In the data rows, the value 128 means zero.
Every row has a hidden score. In each pair, how much higher is the second row's than the first's? 15 means about the same, 30 much higher and 0 much lower. The score is a weighted sum of the row's numbers plus the product of two more (or one squared), each taken from its middle value.
[135 157 169 118 131 100 135 122 159  92]
[124 186 160 145 114 127 144 119 101  93] 15
[146 151  82  97  84 172 117 134 117 151]
[172 116  89  88 160 144 120 132  95 166] 11
[114  74  97 155 173 141 127 128 108 116]
[ 97  71 137 155 164  95 134 124 139 147] 14
[122 161  95  79  74 164 116 135  82 145]
[150 143 162 100 122 100 133 123 166  81] 11
[ 84 118 109 166 200 119 119 125 125 107]
[107 154 169 137 142 102 136 122 155 100] 9
[133  60 120 155 164 113 129 130 143 156]
[ 91  71 139 165 155 108 135 126 138 138] 15
[154 141 153 104 106 104 139 122 161  64]
[127 172 169 136 125 115 138 120 132  85] 16
[148 138 157 108 139  71 126 123 171  97]
[129 153 161 126 155  69 129 123 160 109] 21
[154 139 158  97 116 104 131 123 167  73]
[136 154 167 111 131  92 132 124 166 100] 21
[140 151  82 111  73 172 116 135 130 141]
[185 123 100 100  97 148 123 133  73 157] 16
[ 92 133 160 142 158  81 132 125 161 126]
[107 157 167 138 145  93 129 121 152  97] 15
[186 120  98 101 100 150 124 134  75 156]
[156 154  83  94  93 170 119 134 108 153] 13
[184 119  99  98  98 148 120 134  73 156]
[148 143  92  94  72 173 116 134  85 110] 11
[ 78 111 155 159 155  98 135 122 150 124]
[144 156  83  87  94 170 116 134 105 158] 15
[158  75 106 111 109 139 127 132  69 159]
[163  99  90  99 177 134 118 132 107 165] 21
[149 138  92 105  70 177 118 132  90 107]
[111 144 169 120 106 148 131 129 165  97] 10
[150 147  80 106  87 173 117 134 127 146]
[164 114  93  88 181 133 115 131 107 173] 15
[140 158  85  89  86 170 117 134 105 156]
[150 134 155  91 122  86 131 123 174  87] 4
[153 144  94  62 146 151 111 133  79 163]
[169 134  93  99  85 167 122 133  76 128] 15
[144 153  81  99  87 171 117 134 120 154]
[ 58 116 146 163 135 120 138 121  95 125] 16
[149 140 161  98 126  91 130 125 169  87]
[ 64 108 144 168 118 146 138 125  97 114] 20
[128 152 155 128 165  61 126 125 161 119]
[ 77 105 153 166 147 109 142 121 145 117] 11
[164 134  78 102 135 163 114 133 127 164]
[153 141  81 117  81 175 120 135 131 138] 18
[ 86 179 155 156 137  93 137 118 110 120]
[132 156  89  74  89 169 115 132  86 145] 8
[148 173 163 144 122 105 144 122 112  85]
[ 60 136 147 161 120 128 135 105  90 116] 18
[130  64 121 159 164 113 130 130 152 156]
[155 143  81 111  82 174 119 134 125 139] 20
[177 139  90 128  87 166 127 129 132 163]
[135  98 138 175  79 168 128 133 160 109] 6
[148 148  81 111  79 175 118 136 129 140]
[163  73 104 154 151 140 126 132 152 155] 12
[167 121  86 132 142 157 119 134 163 165]
[120 182 162 151 124 106 141 118 104  95] 21
[147 145 161 110 140  75 131 124 165  98]
[ 96 142 157 150 168  77 131 124 153 118] 18
[167 111  90  89 169 136 119 135  97 169]
[108  82 135 148 177  88 128 128 156 156] 16
[157  75 106 160 156 135 127 129 156 155]
[105 164 170 138 122 116 135 120 149 100] 17
[105  69 110 124 114 128 127 130  67 159]
[125 149  98  63  98 167 111 132  70 144] 29
[157  87  88 111 174 136 120 130 106 155]
[164 137  80 101 130 165 116 134 131 168] 18
[ 98 167 168 153 128 118 138 124 123  98]
[148 144  80 111  79 174 113 137 128 137] 19
[168 110  89  92 170 137 118 133 104 171]
[111 178 166 142 116 129 141 122 116  92] 14
[148  61 112 159 154 130 130 130 142 153]
[ 92  77 136 170 167 108 132 126 143 132] 17
[148 142  80 116  82 175 117 134 138 137]
[143  69 110 117  99 139 128 134  68 155] 3
[112  72 137 171  98 164 135 130 133 110]
[116 162 108  61 110 149 115 132  62 164] 22
[121 112 150 165  84 165 126 133 168 103]
[118 107 147 167  85 169 129 131 164 102] 15
[ 96 131 154 133 163  67 128 123 162 138]
[108  77 141 172  92 164 129 129 136 113] 13
[ 92 122 153 140 168  71 129 126 157 143]
[ 74 136 165 150 123 126 139 118 139 106] 15
[ 80 122 163 156 137 116 138 123 154 111]
[155 140  95  64 152 146 116 132  75 162] 14
[173 128  80 115 121 165 122 135 128 160]
[175 129  83  95 122 160 120 134  96 156] 15
[133  69  93 149 156 150 123 130 101 127]
[161 139  90  70 143 148 120 135  77 157] 17
[119 115 148 169  88 167 126 131 170  98]
[ 96  72 111 127 116 127 128 130  66 159] 6
[141 154  80 104  91 174 114 134 124 158]
[125 180 162 143 110 125 138 123 101  82] 12
[ 78 112 158 165 147 112 135 123 147 115]
[151 145  97  59 145 150 113 131  71 159] 14
[ 81  88 152 168 133 127 137 124 144 119]
[162 132  90  74 152 146 113 134  80 163] 15
[149 141 156 111 147  63 126 126 165 108]
[ 61 143 153 156 136 102 139 122 101 127] 20
[118 148 158 132 166  64 127 123 158 120]
[ 92 149 169 148 135 112 136 124 145 101] 12
[ 80 160 162 155 118 136 141 122 109 100]
[ 70 136 154 172 121 129 138 119 107 101] 20
[155  70 108 118 103 145 125 132  71 152]
[161 137  79 107 131 164 115 135 143 166] 22
[145  56 111 151 153 127 131 131 125 156]
[171 128  86  85 139 149 116 129  82 157] 20
[132  83 122 163 171 116 125 129 177 150]
[123 104 141 176  85 167 124 136 165 102] 10
[ 63 144 152 163 125 130 141 123  94 113]
[130 146  90  70 100 175 110 131  81 148] 14
[148 140 156 109 145  63 128 125 166 106]
[145 160 167 122 119 108 141 121 142  79] 19
[105  82 145 171  98 163 133 131 142 109]
[157 167 159 137 112 103 144 118 117  75] 27
[117 163  98  79  73 158 116 134  78 149]
[136 155  90  74  88 168 115 133  83 143] 13
[164 117  92  86 179 133 115 131 104 173]
[111 156 169 136 141  98 135 123 155 101] 14
[ 82 171 157 146 131  85 140 120 108 124]
[ 97 148 167 146 139 103 135 119 156 104] 10
[172 128  88  83 129 156 121 131  79 153]
[152 152  82  96  90 170 117 135 110 155] 19
[ 81 109 158 164 153 104 129 123 150 122]
[158 147  81 102  89 173 119 135 116 147] 12
[144 169 166 131 119 106 142 119 129  80]
[168  92  96 147 151 147 123 133 161 160] 9
[119 186 159 142 127  83 143 118 110 110]
[135 102 139 174  78 167 127 133 164 109] 5
[128  69 124 162 169 111 128 130 159 150]
[ 58 148 147 154 117 147 138 124  94 117] 18
[ 72  85 145 168 123 137 137 126 117 118]
[167 119  84 131 139 156 118 136 159 165] 15
[170 132  80 102 120 163 122 134 119 162]
[168 127  89  78 144 146 116 131  79 161] 14
[183 140  95 142  85 160 127 137 142 160]
[168 138  87  78 131 155 115 132  84 159] 5
[168 124  88  82 134 151 117 132  77 155]
[149 130 146  90 108 102 136 126 175  68] 8
[169 125  89  78 131 148 117 131  80 162]
[168 118  89  84 160 140 117 131  92 167] 15
[145 154  89  81  84 168 117 135  85 138]
[127  99 142 175  90 171 123 133 162 101] 11
[132 146  90  77  92 178 106 132  86 144]
[165 134  80 116 125 165 118 135 147 163] 12
[122 108 145 173  87 169 127 132 165 100]
[169 127  94 105  84 169 121 134  75 128] 20
[ 84 171 158 156 130 101 142 120 102 112]
[173 121  88  86 138 148 115 136  81 161] 9
[126  87  95 119 202 119 116 130 120 146]
[147 146 161 104 139  76 130 124 165  97] 13
[152 148  84 109  75 173 116 136 119 144]
[ 84  79 139 162 159 103 135 126 144 138] 9
[ 74 144 164 155 125 127 139 119 131 108]
[157 147  82 108  88 176 116 134 123 144] 14
[100 133 153 134 164  66 120 125 165 144]
[168 130  89  79 138 151 117 133  77 157] 9
[ 99  67 130 170 163 116 132 127 135 135]
[147 144 162 102 128  88 132 124 171  94] 15
[164 138  91 105  78 174 120 134  88 124]
[126 146 166 100 107 150 129 128 171  95] 8
[133  75 123 164 167 115 126 129 169 152]
[120 168 170 136 125 116 139 121 137  89] 14
[ 90  79 136 170 168 107 132 127 143 133]
[ 77 102 152 161 158 100 131 131 150 128] 16
[138  99 132 179  82 166 128 133 164 110]
[140 155  84  89  86 172 116 134 107 151] 17
[138 109 138 177  82 159 124 134 176 113]
[164  79 102 154 153 139 125 132 158 156] 14
[105 156 170 137 139 104 139 120 153 103]
[156 142  82 113  80 175 120 133 123 139] 17
[ 86  84 144 161 160  98 134 125 146 137]
[131 182 162 148 122 104 144 118 107  93] 23
[166 135  90  75 135 151 117 132  75 157]
[151 134 157  94 124  83 132 123 171  89] 9
[124 151 156 131 166  64 126 126 162 119]
[ 87 142 166 143 139 100 138 124 154 107] 13
[148 150 165 107 119 108 138 122 159  80]
[151 138 153 100 106 105 134 124 168  65] 11
[ 67 107 155 165 128 129 137 120 128 114]
[159 150  83 102  90 172 120 135 113 152] 15
[ 67 138 158 161 121 136 140 122 112 106]
[127 148 166  98 109 146 131 128 171  92] 8
[162 130  92  71 161 142 115 130  85 167]
[141 155 169 113 124 110 132 117 158  86] 14
[146 145  86 111  65 175 119 136 118 123]
[115 148 156 137 168  68 128 126 162 121] 15
[ 85  79 148 175 131 125 137 128 121 130]
[161  85  88 112 165 142 122 130 103 154] 11
[177 129  82 112 116 168 117 133 119 158]
[153 149  84 107  74 174 119 134 115 137] 18
[137  70  91 143 161 147 123 129 103 131]
[161  77 101 154 152 138 127 132 154 158] 19
[112  70 140 164  89 164 134 131 130 120]
[149 133 148  93 105 104 134 124 175  67] 10
[175 131  83  96 123 162 119 134 103 159]
[129 151 166 120 147  82 130 123 166 108] 16
[119 154 169 124 135  97 134 124 165 104]
[164 107  91  92 179 133 115 131 107 170] 15
[173 133  81 106 121 165 120 134 122 161]
[173 129  81 116 121 166 119 134 135 160] 15
[ 67 151 152 162 120 137 140 123  93 109]
[144 156  85  82  97 168 115 134  97 159] 16
[114  78 134 147 179 106 127 137 158 165]
[144 143  80 115  80 174 116 134 137 138] 17
[114 158 111  59 113 149 113 131  59 164]
[173  82  97 144 147 146 124 130 145 159] 10
[164 145  82 112  84 168 116 130 119 148]
[145 157  88  80  93 170 117 135  90 149] 11
[ 85 119 150 158 173  80 134 121 143 125]
[104 136 168 132 104 152 132 130 165 100] 7
[119 111 147 173  88 167 125 132 168 100]
[141 158 167 114 127 108 140 123 156  84] 19
[136 153 163 119 146  77 133 125 164 101]
[182 104 104 100 103 141 123 133  69 159] 14
[168 122  89  81 159 142 117 132  89 166]
[101 131 166 137 102 153 131 129 166 101] 12
[107 125 164 140  97 159 129 131 169 101]
[115 171 167 149 128 115 141 119 121  88] 20
[167 115  90  87 171 137 116 131 100 170]
[141  73  90 129 173 139 119 132 108 144] 11
[148  79  90 124 177 136 119 125 109 146]
[118 153 169 120 133 101 134 124 169 105] 17
[161 140  79 119  88 169 119 139 131 135]
[154 155  85  86  97 168 118 134  98 157] 15
[169 131  90 112  78 171 120 132  90 130]
[159 138  95  64 161 141 115 133  83 165] 12
[ 84 118 151 149 165  78 132 125 156 134]
[143  85 113 169 170 121 118 131 170 156] 17
[139  60 116 157 162 123 125 129 144 156]
[130 151 155 125 164  63 125 125 165 118] 18
[138 157  86  78  95 168 115 133  95 157]
[130 105 143 172  80 166 127 134 165 105] 12
[ 83  90 138 167 173  99 133 124 140 126]
[ 94 119 152 136 165  69 134 126 158 143] 14
[119 167 171 135 127 117 139 121 138  89]
[156 152 162 113 110 106 138 121 146  71] 19
[154 135  90 101  77 174 114 131  86 108]
[139 154 166 117 138  87 133 123 161  96] 18
[140 157 168 115 123 109 138 122 154  83]
[148 143 161 109 138  77 130 123 166  97] 14
